Each row is where one point has got to under a steady rotation. How many steps took it there?
The counts run from 0 to 528.
2.48 2.76 -0.32 -3.73 0.71 -1.25 -0.13 2.00 -1.03 -2.80 -0.40 -1.64 0.66
 -1.45 0.15 -1.19 -0.60 2.47 -0.44 0.14 0.59 -1.29 1.09 -1.37 -1.37
 -0.23 0.21 -2.65 -0.88 -2.22 -1.74 0.48 -1.08 0.22 -0.39 1.19 0.66
 -1.68 2.18 -1.40 2.10 -1.57 1.06 2.53 -1.66 1.22 0.81 2.99 1.98 -0.98
 0.98 -0.13 -4.03 -0.69
254
-0.37 0.00 0.41 -2.24 0.91 0.82 1.70 1.16 -0.62 -2.26 -1.19 -0.98 1.85
 -2.29 -0.72 0.53 1.93 0.50 -0.16 -1.14 -1.01 -2.91 -0.07 -1.12 -2.93
 1.44 -1.31 -1.66 -0.11 -0.14 0.74 -0.71 0.22 -1.40 -1.67 3.43 -0.48
 -2.93 2.16 0.25 -0.54 -1.63 2.43 1.67 -0.94 1.57 1.82 2.52 0.62 -2.10
 1.68 -2.29 -3.62 1.45
333
-0.75 -0.20 -0.12 -1.53 1.92 -1.95 0.33 0.36 -0.01 -2.58 -1.21 -0.61
 3.01 -1.10 -0.35 -0.63 3.09 1.43 -0.32 2.80 -1.83 -0.90 0.51 -0.28
 -2.07 -0.78 0.06 -2.96 -0.53 -2.54 -0.40 -0.60 0.26 -2.82 -0.26 1.33
 -1.30 0.35 2.96 -1.65 0.69 -2.00 3.84 1.49 -0.34 0.22 -0.69 3.10 1.17
 2.07 1.81 -0.66 -2.25 0.02
158
-1.02 0.05 -0.06 -1.96 1.29 -1.08 0.74 -0.55 -0.19 -2.36 -1.68 -2.05
 0.64 0.79 -0.06 -0.33 1.63 -0.31 0.18 -0.63 -2.50 0.15 -1.95 -0.59
 -0.92 1.05 -0.71 0.25 -5.27 1.27 -0.32 -2.16 -0.13 0.47 -0.81 1.15 0.44
 -0.95 -0.68 0.13 1.01 -1.92 2.86 1.23 0.93 0.39 -0.19 4.83 1.26 1.43
 2.53 -1.77 -0.30 2.24
107
0.14 1.37 0.69 -0.35 0.22 -0.66 0.88 -0.09 -2.40 -1.03 -0.58 -1.79 0.81
 0.39 -0.36 0.40 1.52 -1.52 1.31 -1.91 -0.91 -1.48 -0.82 0.10 -2.82
 -0.21 -1.77 -1.90 -1.42 1.79 0.32 -2.21 0.29 3.12 0.42 1.18 1.10 0.34
 0.84 -1.44 2.70 -1.86 2.78 0.80 -1.27 -0.62 -0.62 3.96 1.55 1.84 3.36
 -2.25 -1.76 0.54
306
1.05 1.37 -0.50 -1.53 0.18 -0.52 0.16 1.04 -2.47 -3.01 -0.54 -1.01 0.69
 -1.54 -0.60 0.29 -0.56 -0.84 -0.43 -0.75 -0.03 -1.10 1.06 -2.64 -1.90
 0.33 0.09 -0.99 2.71 -1.22 0.40 -1.48 -1.48 2.99 -1.11 1.22 0.02 -2.41
 1.57 -0.95 0.64 -0.97 2.85 2.91 -1.02 0.97 -0.92 2.99 1.52 -2.22 0.84
 -0.63 -5.20 -1.54
50
-0.85 -1.81 -0.54 -1.46 1.72 1.09 1.41 0.64 -1.07 -2.47 -1.41 -0.52 1.10
 -0.74 -2.06 0.41 3.83 1.50 -1.22 0.56 -1.95 -2.42 0.76 -0.45 -1.49 0.21
 0.51 0.64 -2.98 -1.00 1.02 -0.93 -1.22 -0.43 -0.03 1.62 -0.99 -2.21
 -0.22 0.49 -0.70 -3.16 4.16 -1.30 0.72 1.08 0.13 3.15 0.97 -1.73 1.00
 -1.54 -3.43 0.85
426
0.77 1.58 1.52 -2.24 2.43 -2.66 -0.79 -0.65 -1.14 -2.40 0.17 -4.02 0.32
 -1.01 -0.46 -0.47 1.49 1.86 0.37 -0.01 -0.27 0.71 -0.29 -0.28 -1.17
 -1.61 -0.96 -3.89 -1.25 -0.09 -1.76 -0.87 -1.08 0.31 -0.73 1.23 1.15
 -0.63 1.50 -1.47 0.50 -0.58 1.08 2.10 -1.81 1.32 -0.84 2.25 2.38 1.01
 4.36 -2.59 -1.50 0.64
77
-0.47 -1.80 0.65 -1.43 2.36 0.90 1.46 -0.56 -2.35 -1.95 1.09 0.16 2.90
 -0.81 1.90 -0.78 2.32 -0.19 0.56 -0.75 -0.06 -1.36 0.87 -0.72 -0.76
 -0.02 0.26 -3.84 -4.57 0.58 1.05 -2.36 -2.02 2.03 -0.29 2.52 0.01 0.91
 0.21 -0.15 1.09 -0.96 2.68 0.28 -0.44 -0.03 -0.42 4.09 1.93 -0.45 2.54
 -1.04 -0.42 0.39
404
2.28 1.06 -1.07 -2.57 -1.04 0.53 1.98 2.67 -1.34 -0.92 -0.87 -0.83 -0.40
 -0.87 0.29 0.44 0.92 0.49 -1.44 -1.67 0.48 -1.81 1.24 -0.02 -1.49 0.47
 -0.04 -1.45 -4.02 -0.37 0.09 -0.57 -0.58 2.24 0.84 2.62 0.46 -2.31 1.38
 -0.65 0.78 -2.40 1.53 0.12 -1.28 2.27 1.13 4.32 1.36 -1.28 0.08 -1.24
 -1.12 1.14
507
-1.78 0.82 -1.39 0.35 1.06 0.73 0.14 2.22 -0.90 -1.43 -1.96 -2.09 2.05
 -1.55 -1.33 0.45 1.55 -0.03 -0.44 0.79 -0.47 -2.07 1.85 -0.30 -1.88
 0.54 0.49 -0.53 1.07 -1.94 1.26 -1.31 -0.07 1.45 -1.15 2.53 -1.64 -2.48
 3.48 -1.12 1.09 -0.28 3.33 1.87 -1.20 1.98 0.32 3.61 1.11 0.20 0.87
 -1.13 -3.17 0.74
143
-0.15 0.26 0.88 -2.25 1.64 -0.20 1.03 0.01 -0.04 -2.80 -1.12 -1.08 1.97
 0.15 -2.40 0.17 3.44 1.26 0.48 1.16 -2.16 -2.61 -0.53 -0.61 -2.31 0.14
 -1.68 -0.90 -0.88 0.24 -0.10 -0.96 -0.64 -2.07 -1.34 1.22 0.40 -0.10
 0.02 0.17 0.67 -3.46 4.00 0.34 0.53 -0.25 -0.32 3.06 1.35 0.10 2.48
 -1.45 -3.60 0.23
336
0.60 1.76 -0.13 -1.76 -1.30 0.68 0.44 2.23 -1.36 -1.46 -1.67 -1.17 -0.10
 -1.37 0.56 -0.73 0.30 -1.07 -1.19 -1.21 0.58 -1.90 0.80 -1.04 -3.22
 0.64 0.10 -3.37 -1.75 1.20 1.64 -2.51 -0.87 2.35 -1.37 2.66 -0.08 -1.62
 -0.75 -0.75 0.74 -2.38 2.11 1.03 -0.66 1.84 0.02 3.27 2.39 -1.95 2.50
 -2.04 -2.39 0.21
317
0.18 0.43 1.19 -0.97 1.15 -2.99 0.70 -0.45 -1.53 -2.57 0.88 -1.32 1.37
 0.40 0.51 -0.41 0.31 0.72 1.75 -1.74 -2.87 0.50 -2.49 -1.72 -0.60 1.78
 -1.28 0.70 -4.24 0.32 -0.14 0.23 0.10 1.20 1.21 0.75 1.98 -0.15 1.26
 -1.31 1.87 -1.23 2.48 2.24 -0.14 -0.43 -2.19 3.80 0.38 2.71 2.69 -1.35
 -1.99 0.23
285
0.55 1.20 -0.60 -2.21 0.47 0.88 2.03 2.66 -1.83 -0.44 -0.48 -1.88 -0.03
 0.25 -0.72 0.57 1.27 1.06 0.34 -1.47 -0.75 -2.11 -0.48 -0.07 -1.77 1.26
 -0.90 0.05 -4.34 -0.31 1.24 -0.02 1.00 0.69 1.36 2.06 -0.37 -3.97 0.87
 -0.49 1.14 -2.39 2.06 0.06 -0.44 2.02 1.35 3.77 0.58 -0.98 0.89 -2.58
 -2.57 2.03
511
0.62 0.26 0.53 -1.89 0.21 1.78 1.38 1.83 -1.85 -2.51 0.56 -0.63 2.21
 -1.20 0.02 0.16 1.53 0.82 0.28 -1.73 0.50 -3.00 1.28 -0.89 -1.09 0.51
 -0.82 -2.10 -0.71 -0.16 0.73 -0.35 -1.86 1.80 -1.13 3.56 0.46 -1.74
 2.38 0.43 0.06 -1.81 1.77 1.75 -0.69 1.49 0.80 3.29 1.44 -3.01 1.44
 -1.40 -3.83 0.12
329
-0.09 0.77 0.25 -0.76 1.02 -0.04 -0.25 0.69 -1.88 -2.22 -1.13 -2.59 0.42
 0.09 2.30 -0.60 0.15 0.18 1.71 -2.01 -0.01 0.03 1.39 -0.90 -2.39 -1.68
 0.67 -2.76 -2.31 -0.59 -0.37 -2.64 -1.16 4.49 -0.29 1.02 -1.01 0.08
 0.50 -2.31 1.64 0.32 1.77 3.57 -1.11 -0.39 -0.01 4.24 1.91 0.67 3.11
 -1.66 -0.62 1.73
394
-0.74 -0.23 -0.02 -2.28 3.65 -0.71 0.06 -0.71 -1.38 -2.87 -0.28 -0.90
 2.82 -2.25 0.07 -0.63 1.74 0.59 0.52 1.72 -1.28 -2.00 1.09 -1.29 -2.04
 0.04 -0.19 -3.56 0.41 -1.06 -0.77 -1.82 -0.62 -2.42 -0.21 0.73 -1.20
 -2.09 1.94 -0.54 1.08 -1.21 2.57 0.87 -1.50 -0.06 0.69 2.14 1.80 0.62
 1.74 -0.60 -2.87 -0.33
154
0.67 -0.83 0.44 -2.33 0.22 -1.14 2.59 0.49 -0.66 -1.95 -1.36 1.02 0.96
 0.74 0.86 0.36 1.72 -0.42 0.59 -1.78 -2.75 -0.88 -1.30 -1.67 -3.53 2.40
 -1.45 -0.32 -3.57 0.13 1.19 -1.06 -0.07 -0.54 0.03 2.09 0.55 -1.35 0.79
 -0.37 0.21 -3.68 3.09 0.76 0.17 0.29 0.93 4.58 0.48 -0.66 0.77 -1.72
 -1.83 1.17
19
-1.35 2.35 1.30 -0.23 0.90 -1.18 -0.85 0.64 -0.73 -3.04 -0.09 -2.03 3.13
 -0.21 -1.70 -0.14 1.45 0.83 0.45 1.54 -1.56 -2.29 -0.61 -0.78 -0.91
 0.50 -1.51 -0.67 0.46 -0.05 -0.03 0.26 -0.03 -0.09 -1.47 1.18 0.77 0.35
 2.11 -1.27 2.39 -0.64 3.42 2.36 0.03 -0.22 -1.92 3.18 1.11 1.61 3.56
 -0.30 -4.10 -1.52
56
0.93 1.35 1.46 -2.44 0.00 -0.34 1.40 0.24 -0.59 -2.15 -0.20 -0.33 1.92
 0.92 -1.37 -0.70 3.21 0.85 -0.50 0.80 1.26 -2.02 0.79 0.81 -0.78 -1.59
 -0.98 -2.11 -1.34 -0.54 0.56 -1.15 -1.21 1.14 -2.42 2.37 1.12 0.39 1.23
 0.51 2.20 -3.13 1.51 0.86 0.43 0.68 -1.07 4.36 2.82 -0.68 3.05 -0.56
 -2.97 0.73
327
0.99 2.10 -0.21 -2.71 0.23 -2.05 1.00 1.04 0.07 -1.96 -1.69 -0.46 1.49
 1.46 -1.33 -1.75 0.40 0.05 0.02 1.15 -1.17 -1.59 -1.49 -0.30 -1.52 1.44
 -0.39 0.68 -2.38 -0.41 0.52 -0.69 0.52 -1.29 -0.28 -0.21 0.84 -2.45
 0.39 0.34 3.32 -3.88 2.94 1.47 1.18 0.57 -0.59 3.86 1.04 0.55 1.46
 -0.79 -3.53 0.48
526
-0.03 1.02 -0.70 -0.25 -0.22 -1.95 0.86 0.52 -1.17 -1.46 -1.02 -0.84
 0.04 0.61 0.42 -1.78 0.19 -0.64 0.06 -0.46 0.87 0.44 -0.91 0.07 -1.57
 -0.12 0.87 0.63 -4.22 -1.41 2.24 -2.45 -0.38 4.04 -0.29 -0.23 -0.09
 -1.05 -0.08 -1.11 3.12 -2.62 2.44 1.08 -0.01 0.54 -1.66 4.39 1.84 0.63
 1.99 -0.72 -2.22 0.64
212
-0.57 -0.44 -0.46 -1.74 2.73 0.94 -0.22 1.08 -1.79 -2.73 0.77 -2.41 2.85
 -2.69 -0.63 -0.74 1.44 0.13 -1.23 1.65 -0.03 -1.95 1.71 -1.12 0.20 0.21
 0.46 -2.27 -0.84 -0.26 0.82 -1.20 -1.93 0.89 0.48 1.48 -0.73 -2.38 0.84
 -0.07 -0.11 -1.00 3.14 -0.15 -1.36 2.19 -1.37 1.95 1.81 -1.51 1.82
 -1.94 -4.63 -0.95
151
-0.80 1.35 1.07 -2.15 1.51 -0.06 -0.26 0.98 0.89 -2.81 -1.99 -0.96 1.06
 -0.25 -1.52 -0.52 1.83 2.43 1.23 0.32 -2.16 -2.34 -0.42 -1.04 -3.10
 0.07 -0.69 -0.30 -0.97 -0.33 -0.46 -0.83 -0.53 -1.11 -2.23 1.27 -0.08
 -0.59 -0.16 -0.82 1.10 -2.89 2.29 2.15 0.85 -1.18 0.78 2.84 1.27 -0.58
 3.35 -0.61 -4.39 -0.17
335
-0.31 -0.56 -1.27 -1.69 1.09 -0.21 1.17 -0.12 -1.97 -2.34 -0.85 -0.32
 2.40 -0.80 0.23 -0.51 1.39 -1.90 -0.97 1.08 0.49 -1.45 1.30 -1.18 -0.86
 0.54 0.68 -2.30 0.19 -1.00 1.57 -2.76 -0.98 1.80 -0.92 1.30 -1.70 -2.32
 1.63 0.82 0.74 -1.96 4.19 0.62 -1.13 2.75 -0.33 4.18 1.49 -1.38 0.42
 -1.16 -2.75 0.10
138
1.37 0.35 0.17 -0.22 0.14 -1.08 -0.11 2.73 -0.24 -2.98 0.22 -2.03 1.02
 -0.53 0.15 0.78 0.74 2.51 -0.96 1.07 -1.47 -0.30 1.41 -1.38 -0.70 -0.71
 -0.28 -1.62 -0.49 -1.59 1.13 0.81 -1.47 1.11 0.14 2.58 -0.23 0.55 1.50
 -2.88 -1.81 -0.18 3.84 1.81 0.11 2.80 -1.72 2.65 -0.30 0.15 1.97 -2.30
 -3.50 -1.30
71
0.63 0.34 -1.45 -1.73 0.71 0.70 1.09 -0.25 -2.20 -1.94 -1.11 -1.74 1.92
 2.14 -0.22 0.73 1.35 -1.86 0.52 -0.62 -2.54 -2.47 0.48 -0.24 0.35 0.28
 -0.95 -1.15 -2.94 2.04 -0.90 -2.53 -0.58 2.20 0.46 1.63 0.60 -1.09 1.46
 0.35 2.20 -0.49 3.84 1.18 0.24 -0.20 0.50 5.48 1.44 1.23 0.42 -1.22
 -0.35 1.00
116
2.29 0.04 -0.19 -3.22 0.14 0.14 1.01 0.38 -1.72 -3.27 0.00 -0.94 2.00
 -0.23 -1.77 0.37 2.33 0.66 -2.12 1.06 -1.34 -2.18 1.74 -1.13 0.28 0.03
 -1.40 -2.28 -0.60 0.49 -0.87 -0.28 -2.13 -0.51 -1.08 2.57 0.92 -1.10
 1.88 1.09 -0.25 -2.51 3.20 0.21 -0.36 1.74 -0.46 3.56 1.53 -1.72 0.31
 -1.29 -3.31 -1.00
341
2.25 1.05 -0.25 -3.08 -0.08 -0.04 0.42 1.74 -0.28 -3.15 -1.50 -1.65 0.56
 -1.33 -1.32 -0.32 1.16 1.18 -3.03 0.61 -0.68 -1.76 1.89 -1.16 -0.19
 0.74 -0.10 -2.23 -0.50 -0.83 -0.52 -0.95 -1.72 0.29 -1.56 3.50 0.64
 -2.17 2.03 0.02 -0.63 -1.61 2.40 1.03 -0.62 2.81 0.41 3.24 1.81 -1.91
 0.51 -0.74 -3.41 -0.60
342
1.22 1.06 -0.20 -2.49 2.59 -0.44 -0.55 1.94 -1.80 -3.18 0.25 -3.09 1.31
 -1.51 0.76 -1.18 -0.46 3.16 0.57 0.86 0.30 -0.33 1.83 -1.10 -0.06 -1.95
 1.64 -2.52 -1.36 -2.52 -2.14 -0.36 -1.63 0.97 0.00 1.38 -0.89 -1.78
 1.82 -2.10 0.79 0.01 1.32 2.43 -1.82 1.45 0.05 2.82 2.04 -0.92 1.46
 -0.85 -3.08 -0.25
165
-0.44 0.13 -0.11 -1.08 2.43 -1.89 0.20 -1.16 -0.89 -2.16 -0.10 -1.25
 0.99 0.31 0.47 -0.95 0.71 0.59 1.20 -0.13 -2.84 0.58 -1.80 -0.43 -0.48
 1.08 -0.02 0.54 -6.45 0.32 0.40 -0.57 0.47 0.81 1.56 0.59 0.63 -1.12
 -0.03 -1.12 2.08 -2.04 2.48 0.88 -0.24 -0.33 -1.43 4.10 0.76 2.29 2.44
 -1.49 -0.45 0.95
196
-2.08 0.08 -0.62 -0.62 0.71 -0.66 0.81 0.34 -0.44 -1.84 -1.12 0.18 4.27
 0.51 -0.08 -1.30 1.65 -2.19 -1.19 1.93 -1.33 -1.93 -0.04 -0.37 -0.33
 1.53 0.25 -1.11 -2.12 -0.17 1.53 -2.11 -0.50 -0.56 -1.18 1.76 -0.36
 -0.98 1.61 0.40 2.06 -1.78 4.33 1.16 0.84 1.04 -0.85 4.75 1.09 0.94
 1.16 0.07 -1.84 -0.01
133
